A single turn carries every row of the set below to another of its rows. Some are shown first; where does it send the rows asked next?
gival: [-23  32  -2  30  13  17  44 -61  64  -4  -6  25   4  26 -49  11 -24   0
  -9   5  51 -28  23  -7  -2 -41]
zose: [-24 -38  -9 -52  26  17  17  -3  45   0 -14  36 -37  27 -39  -5  -5 -51
 -61  -2 -23 -48   0   6 -34  -4]
Letu: [-22 -11  -3 -31  18  50  -1  17  29  15  10   1 -17   5 -20   2  -2 -70
 -53  23 -27 -26  10   9   3 -44]
Tuk: [-33  10 -30  27  48   9   9 -33  29   3   3  20  -1 -23 -46 -10 -21 -34
 -33 -18  58 -38  28 -39 -39 -33]
pove: [-33  -5   2 -24  12  53   1   3  26  17  10  -7 -14   2 -28   9   0 -56
 -53  18 -38 -33  19  21  14 -44]
debol: [-29 -20  -7 -35  19  50  -4  11  37  15  15   2 -18   7 -18   0  -3 -65
 -45  22 -29 -29  15   7  13 -49]
mider: [-40  12 -21  22  46  -4  48 -36  77  17  -8  -2   2  12 -37  -7 -20 -22
 -24  15  63 -22  41 -23  -5 -40]
pev: [-41  11 -19  14  65 -12  30 -22  59   3  -2   2   0 -17 -49 -27 -17 -25
 -37  -5  54 -21  31 -35 -31 -25]
lipup: [-12  15  -4 -57  -2  12  16  -7  47   6 -24  16 -26  23 -64  11  -9 -54
 -32   2 -46 -15  -2  18   8 -29]
gozoz: [-21  26 -28  32  13  31  39 -54  53  17   0  24   3  15 -30  12 -28 -23
  -8   6  58 -43  31 -22  -6 -53]
lofu: [-10  46 -20  21   8  41  38 -54  36   2   9  34   3  -3 -41  -4 -29 -13
  -5 -11  35 -49  16 -25 -18 -44]
kubo: [ -6  52   5  18  15  23  41 -51  45 -20  -1  36   3   7 -57  -7 -25   0
 -12 -11  35 -29   3 -14 -27 -29]
far: [-44 -55 -14 -44  28  10  16 -14  58  10 -15  27 -37  35 -36   4  -5 -45
 -57   4 -17 -50  17  12 -14 -12]
Nuvi: [-21  41  -9   2  51   6  38 -26  44 -13   7  14   1 -28 -57 -38 -19 -12
 -28 -19  28 -30  13 -33 -40 -19]
leza: [-22   5  -7 -47  -3   7  19 -10  56  17 -30   7 -25  35 -59  24  -8 -56
 -34  14 -34 -12  10  25  20 -36]
fik: [-22   1  -9 -60  15   1   1   0  43   1 -20  15 -29   9 -69   1  -7 -57
 -39  -7 -45 -13  -2   9  -1 -24]
Gef: [-45 -40  -6 -33  11  20  30 -27  56  17 -21  20 -31  45 -38  20  -4 -34
 -57   9 -22 -56  23  29   1 -17]
pibeg: [ -9  61  -2   4  22  26  59 -43  54  -7   6  17   4  -7 -49 -25 -25   0
 -10  -8  22 -35  11 -20 -20 -30]
fabet: [-37 -14 -13 -44  13  -7   7  -6  57  20 -32   1 -27  29 -61  22  -4 -61
 -43  12 -26  -9  19  21  18 -34]
voze: [-36   3 -34  36  38  10  22 -40  48  18  -4  16   0   2 -33   6 -23 -36
 -26   2  71 -35  39 -32 -18 -47]
mele: [-37 -17 -15 -52  24 -10  -4   1  48  10 -25   5 -29  13 -66   8  -4 -63
 -45  -1 -33 -10  12  10   5 -26]
Sanu: [-24 -13   4 -34  -2  32  41 -24  44  11 -23  25 -29  44 -40  21  -5 -34
 -60   7 -31 -55  11  36 -12 -11]
fen: [-11 -11   3 -44   8  31  33  -9  36   0 -19  35 -33  32 -42   5  -6 -43
 -62   0 -32 -51  -4  21 -33  -3]
nop: [-21  44 -10  16  19  20  66 -48  74  12  -3   7   6  17 -37  -7 -25  -6
  -8  13  43 -31  29 -14   1 -44]
guse: [-37 -16  -4 -30  15  51  -2   2  35  17  15  -3 -16   4 -23   4  -1 -56
 -46  19 -36 -34  20  15  19 -48]
Kavap: [-43  -1 -15  30  39  -5  25 -51  71   0  -7  20   0  20 -47   5 -21 -13
 -18   6  68 -21  33 -19  -7 -40]
reker: [-17  37 -21  18  30  28  19 -41  22  -7  10  32   0 -26 -50 -17 -25 -18
 -20 -26  34 -47  13 -34 -39 -32]
tutep: [-24  -2   3 -26  14  52   2  12  23  15   7  -5 -15   2 -26   8  -1 -65
 -58  21 -32 -27  14  18   3 -41]
Refa: [-37  -2 -15  19  56 -11  10 -34  55 -14  -1  26  -4  -3 -54 -16 -20 -22
 -27 -10  63 -17  20 -35 -34 -28]
nos: [-14  30  -3  12  41   6  19 -35  39 -27   3  37  -2 -10 -61 -23 -21 -13
 -24 -20  43 -22   2 -31 -46 -20]

Tuk moves to lofu
Nuvi moves to nop
Now find these:
Letu moves to pove
fen moves to Gef
lipup moves to fabet
gival moves to Refa

